Small tables with named rows and columns. After each table, cells are looked up by row and column.

ris:
         geb  mebemu  sonipan  subis  bura  pekik  nebe  ral
gan      206     170      183    139   109     47   146  133
mel      139     161      144     94    43     96   199  181
buv       95      79      179    128   158    181   104   46
kanir    132     128      145    170     7    125   109  164
fot       89     147      215    193    78    111   168  111
nimi     145      51      193    153   146    111    73  187
biba     121     235      119    176   117     99   104   76
purit    168      42       65    123   189    122   159  106
nerepob  155      99       95    137   164     86    50   43
temed    107     143      206    186   173     73   154   86

What is the geb of mel in ris?
139
What is the subis of fot in ris?
193
What is the mebemu of nimi in ris?
51
What is the mebemu of temed in ris?
143
What is the ral of nerepob in ris?
43
What is the sonipan of nimi in ris?
193
What is the ral of biba in ris?
76
What is the geb of nimi in ris?
145
What is the geb of nerepob in ris?
155
What is the nebe of nerepob in ris?
50
What is the nebe of mel in ris?
199
What is the pekik of purit in ris?
122
What is the subis of purit in ris?
123
What is the sonipan of purit in ris?
65
What is the sonipan of gan in ris?
183
What is the mebemu of buv in ris?
79
What is the subis of temed in ris?
186
What is the ral of fot in ris?
111

givo =
|  | zesud | zonib | zisinu | punaza | paz | deropef | dazifav |
|---|---|---|---|---|---|---|---|
| gon | -0.322 | 0.066 | 0.251 | -0.151 | 0.834 | 0.448 | 0.193 |
| lagirub | -0.460 | 0.218 | 0.444 | 0.088 | 0.210 | 0.514 | 0.155 |
| tal | 0.073 | -0.485 | 0.402 | -0.577 | -0.005 | 0.219 | 0.330 |
| das | 0.418 | 0.392 | 0.141 | -0.678 | 0.192 | 0.756 | 0.352 |
| disodef | -0.037 | 0.354 | 0.102 | -0.339 | 0.647 | 0.524 | -0.112 |
| bozuf | 0.508 | 0.189 | 0.374 | -0.518 | 0.019 | 0.705 | 0.480 |
| pir | 0.096 | 0.426 | 0.449 | 0.575 | 0.444 | 0.729 | -0.479 |

bozuf, zonib: 0.189
das, zesud: 0.418
pir, punaza: 0.575
gon, deropef: 0.448
lagirub, zonib: 0.218
gon, zesud: -0.322
gon, zisinu: 0.251
tal, paz: -0.005
bozuf, deropef: 0.705
bozuf, zesud: 0.508
pir, dazifav: -0.479
bozuf, dazifav: 0.480
gon, dazifav: 0.193
lagirub, dazifav: 0.155
tal, dazifav: 0.330
tal, deropef: 0.219
disodef, zesud: -0.037
das, paz: 0.192
tal, zonib: -0.485
Row with the largest zisinu: pir

neb =
	sov	ropam	lor	sarumi	mel
pilut	7.9	0.6	6.5	5.1	6.7
noserot	2.8	6.8	3.2	3.9	3.3
mufosu	4.2	6.6	2.0	2.1	2.6
zev	6.1	4.1	3.4	2.8	4.1
rige	7.1	1.5	6.0	5.0	6.2
sepiv	4.9	2.7	6.7	6.5	6.2
vume	3.0	5.8	4.3	4.9	4.1

sov of sepiv is 4.9
ropam of rige is 1.5
mel of zev is 4.1
mel of pilut is 6.7
lor of mufosu is 2.0
ropam of pilut is 0.6
sarumi of sepiv is 6.5
sov of noserot is 2.8
mel of mufosu is 2.6
sarumi of vume is 4.9
Row with the largest sarumi: sepiv

Table siz
	zovo	dovalen	los	romu	natare	kop
mev	157	209	67	147	214	228
kom	135	236	85	102	184	229
kogoge	178	185	76	150	217	183
pof	238	56	104	245	193	111
zok	147	226	88	133	206	219
zep	167	204	84	121	214	209
rumif	233	48	148	252	165	103
nev	95	100	211	161	68	84
leruzi	224	139	78	219	188	162

nev, natare => 68
leruzi, natare => 188
kom, dovalen => 236
pof, los => 104
kom, kop => 229
mev, kop => 228
nev, dovalen => 100
zep, dovalen => 204
rumif, dovalen => 48
kom, romu => 102
kogoge, natare => 217
zok, kop => 219
rumif, los => 148
Row with the largest romu: rumif

gazu
|  | tunok | zepema | sebe | nif | bimil |
|---|---|---|---|---|---|
| veze | 0.33 | 0.32 | 0.84 | 0.73 | 0.43 |
| das | 0.26 | 0.33 | 0.97 | 0.72 | 0.54 |
| vov | 0.50 | 0.88 | 0.25 | 0.22 | 0.29 |
| kamu | 0.80 | 0.36 | 0.58 | 0.87 | 0.86 |
| tagapap | 0.95 | 0.43 | 0.33 | 0.78 | 0.91 |
| pizi | 0.77 | 0.28 | 0.69 | 0.82 | 0.78 |
| kan | 0.25 | 0.41 | 0.92 | 0.63 | 0.31 |
| nev | 0.85 | 0.37 | 0.47 | 0.78 | 0.89 |
| gon | 0.86 | 0.33 | 0.61 | 0.80 | 0.90 |

kan, tunok: 0.25
veze, tunok: 0.33
veze, nif: 0.73
nev, sebe: 0.47
veze, zepema: 0.32
nev, bimil: 0.89
nev, nif: 0.78
kamu, sebe: 0.58
Row with the largest tunok: tagapap

